In the rows, 128 means zero.
The rows of T fall into a few groups, and each row is roughly a mix of its group's hidden directions.
T (128 x 10):
[[161 114 129 114 189 131 133 165 161 127]
 [ 95 197 115 147 147 109 117 130 133 151]
 [103 198 156 130 141 112 150 143 142 130]
 [ 85  81 146 169 107 122  99 119 119 142]
 [132 124 155  82 166 113 104  95 164 142]
 [134  87 123 132 161 128 173  87 112 158]
 [143  97 122 110  83 140 125 178 164 118]
 [143 131 104 172 119 150 148  84 102  92]
 [112 126 149 115  93 141 109  72 149  90]
 [153 143 170 150  76 107 137 138 135  93]
 [106 120  79 186 130 121 156 146 115 138]
 [133 140 166 119 182 110 160 139  94 150]
 [114 117  96  87  87 165 112 153 138 105]
 [158 146  78 104 168 157 114 144 115 110]
 [178 113 103 118 161 128 159  91 157 128]
 [115 193 124 109  86 127 111 156 129 121]
 [ 93 118 125  91 147  78 138 112 133  86]
 [142 136 139  80 172 145 143 166 106 154]
 [135 165 151 153 149  79 154 142  90 132]
 [152 121 111 162 159 101 118  68 144 123]
 [100 127 161 141 137 148 127 162 155  71]
 [193 113 132 108 115 105  96 126 105 104]
 [112 141 170  93 140 109  95 119 179 124]
 [143  73 144 121 126 137 173 104 115 164]
 [122 105 108  92 163 136  93 136 139 180]
 [107 187 132 104 136 139 164 130 150 163]
 [109 141 116 117  76 153 108 159 131  82]
 [191 137 101 127 160 108 162 139 137 136]
 [189 111 144 104  99 135  97 145 153 136]
 [147 132  96 106 143  97 140 125  83  79]
 [155 149 126  86 114 114  78 149 109 161]
 [138  46 133 151 136 115 121 132 123 122]
 [112 103 154 151 111 111 196 119 135 142]
 [140 114 142 168 110  92 109 122  83  90]
 [143 125  83 146  76 143 104 128 167 119]
 [153 151 107 135 103 131 130 131  56 111]
 [170 130 158 105 114 151 143 124 155  74]
 [111 181 132  76  97 146 135 125 133 104]
 [116 181 130 110 173 106 123 144 156 100]
 [107  97 138  71 128 156 144 151  98 106]
 [ 69 125 130  92 110 133  99 126 100 158]
 [101 131 135 170  91 120 123  95 174 107]
 [136 124 159 101 103 120  88  77 149 103]
 [113 109 148  78 132 131 139 123 188 108]
 [ 87 142 137 129 114 114  88 122  95 180]
 [155 147 134 157 112  94  91 157 108 170]
 [185 166 120 122 123 139 110 140 154  87]
 [106 163 137 115 117 174 105 118  78 109]
 [131 109 107 153  71 170 140  99 117 122]
 [135 177  96 110 122  74 111 133 121 151]
 [118 119 172 100 155 176 124 159 155 127]
 [117 131 125 120 134 118 138 203 119 168]
 [173 136  89 150  96 144  95 155 146 144]
 [ 97 149 122 138 156 181 172 111 109 132]
 [139  77 133 178  95 118 126 126 132 163]
 [127  73 126 158 174 131 150 107 153 118]
 [139 117 127  92  86 140  86 155  91 111]
 [150 116 151  86 101  96  83 158 131 133]
 [114 163 141 167 123 176 173 121 126 116]
 [ 63 110 166 118 113  94 125 134 142 127]
 [ 96 138 119 131 165 140 178 123 177 130]
 [159 110 143 116 165 115 132 103 107 186]
 [ 70 132 158 117 155 113 134  82 116 130]
 [ 77 117 161 120 156 105 174 108 128 134]
 [120 146 137  69  91 151 131 137 139  88]
 [157 176 125 111 117 165 133 140  78 119]
 [130 149 107 150 154 128 103 105  64 147]
 [117 116 120  85  97 166 164 117  88 138]
 [139 138  77 110 171 160 122 127  93 108]
 [152 118 124 149 174  89 149 145 161 161]
 [130 132  95 136 122 157 163  90 157 174]
 [ 98 145 159 122 132 116 112  92 190 128]
 [142  88  91 143 100 100 123 120 150  81]
 [113  54 146 160 119 113 115 125 114 132]
 [135  97 186 141 133 174 107 143 129 110]
 [ 90 139 172 162 116  86 148 114 107 135]
 [ 80 130  82 154 140 134 131 141  82 136]
 [114 140 183 121  93  98 119 145 149  91]
 [ 69 120 117 110 129 147 144 135 130  73]
 [199 102 106 126 145 133 159 115 135 128]
 [147 122 142 166  92 109 147 143  84 166]
 [141  93 118 101 128 168 141 101 182 135]
 [156 117  98  93 124 160  74 152 122 117]
 [142 127  82 143 120  95  77 141 162 114]
 [129  90 154 123 105 107 148 164  76 140]
 [155 158 180 150 122  93 118  98 106 132]
 [142  89 169 136  80 106 143 148 124 156]
 [100 115 123 155 112  86  96  95 170 136]
 [147 149 137 180 137 109 149 172 157 149]
 [112 112 179 131 135  92 155 104 138 171]
 [158  94 168 133  85 123 173 127 138 123]
 [177 115 108 115 129 132 118 123  64 111]
 [149 116 118 124  73 127  93 128  78 115]
 [161 161 164 110 173  98 133 114 104 122]
 [115 162  80 133 109 110  94 156 120  93]
 [128  94 167 146  75 154 134 124 109 156]
 [117 141 141  90 184 165 159 122 130 143]
 [174 153 106 122 102  97 176 123 143 143]
 [ 90 108  87 108 168 146 144  98 102 135]
 [148 139 141 146 173 101 146  98 133 180]
 [111 118 104  90 179 159 156 128 100 139]
 [118 172  98 112 119 114 171 102 120 169]
 [120 122 155 139 100 119 140 127  63  89]
 [148 117 148 143  84 112 174 169 140 108]
 [158 159  86 129 115 135 105 179 120 102]
 [130 163 139  95 141 121 162 111 103 183]
 [111 143 155  78 125 181 137 113 104 115]
 [151 119 190 143 104  99 148 102 108 140]
 [164  81 118 170 101 134 118 154 147 150]
 [118 165 135 163  88 166 120 134 168 114]
 [116 181 118 118  89 120 133 123  76 115]
 [ 84 138 127 108 151 167 171 160 128 146]
 [152  92  86  98 129 139 146 146  99  89]
 [ 88 101 133 174  87 122  98 117 110 142]
 [137 145 164 102 181 123 122 106 164 156]
 [120  90 111  95  96 132 133 126 153  72]
 [146 127 144 120 171 133 139  68  95 144]
 [120 139 125  99 187 136 138  82 155 115]
 [121 130 139  89 170 163 170 135 160 117]
 [128 146  99 141 130  93 173  85 106 157]
 [172  70 136 125 129 113 164 118 102 123]
 [164  88  75 140 129 107 137 137 119  93]
 [ 98 125  86 129 114  93 142 140 122  71]
 [155 108 150 138  96 113 183 159 104 113]
 [153 173 140 145 125 123  91  93 172 128]
 [119 182 129 143  97  84 118 139 101 104]
 [ 98 105 179  81 102 127 144 129 119 109]
 [102 153 126 117 149 177  90 117  96 101]]
Here is one row of each group, with its name. Which group are the others in?
[152 161 142 137 161  82  92 138 144 156] => X
[ 90  94 142 124 109 112 110 144 188 126] => V
[173 136 139 164 134 116 125  80 158  99] => M
[127 120  68 125 170 150 145 141  97 148] => C

[135 129 148 143 183 151 125 136 168 169] => V
[111 128 122  97 157 139 168 131 185 103] => C
[185 160 167 161 123 125 118 104 134 118] => M
[146 138 140  93 138  95 170 150 177 137] => V
[149  62 126 152 151 117  96 126 131 104] => X
[142 129 178 152  89  98 169 131 132 110] => C
[ 87 148 119 122 122 154 143 157 175  88] => X
[128 163  83 115 126 119 105 141 183 149] => X
[100 153 108 166 152 135 150  81  95 122] => C
[120 114  94 137 189 126 103  98 121  99] => V
[152 125 114 117  68 163  87 129 114 141] => X
[110 151 132 166 141 150 172 104 173 140] => X
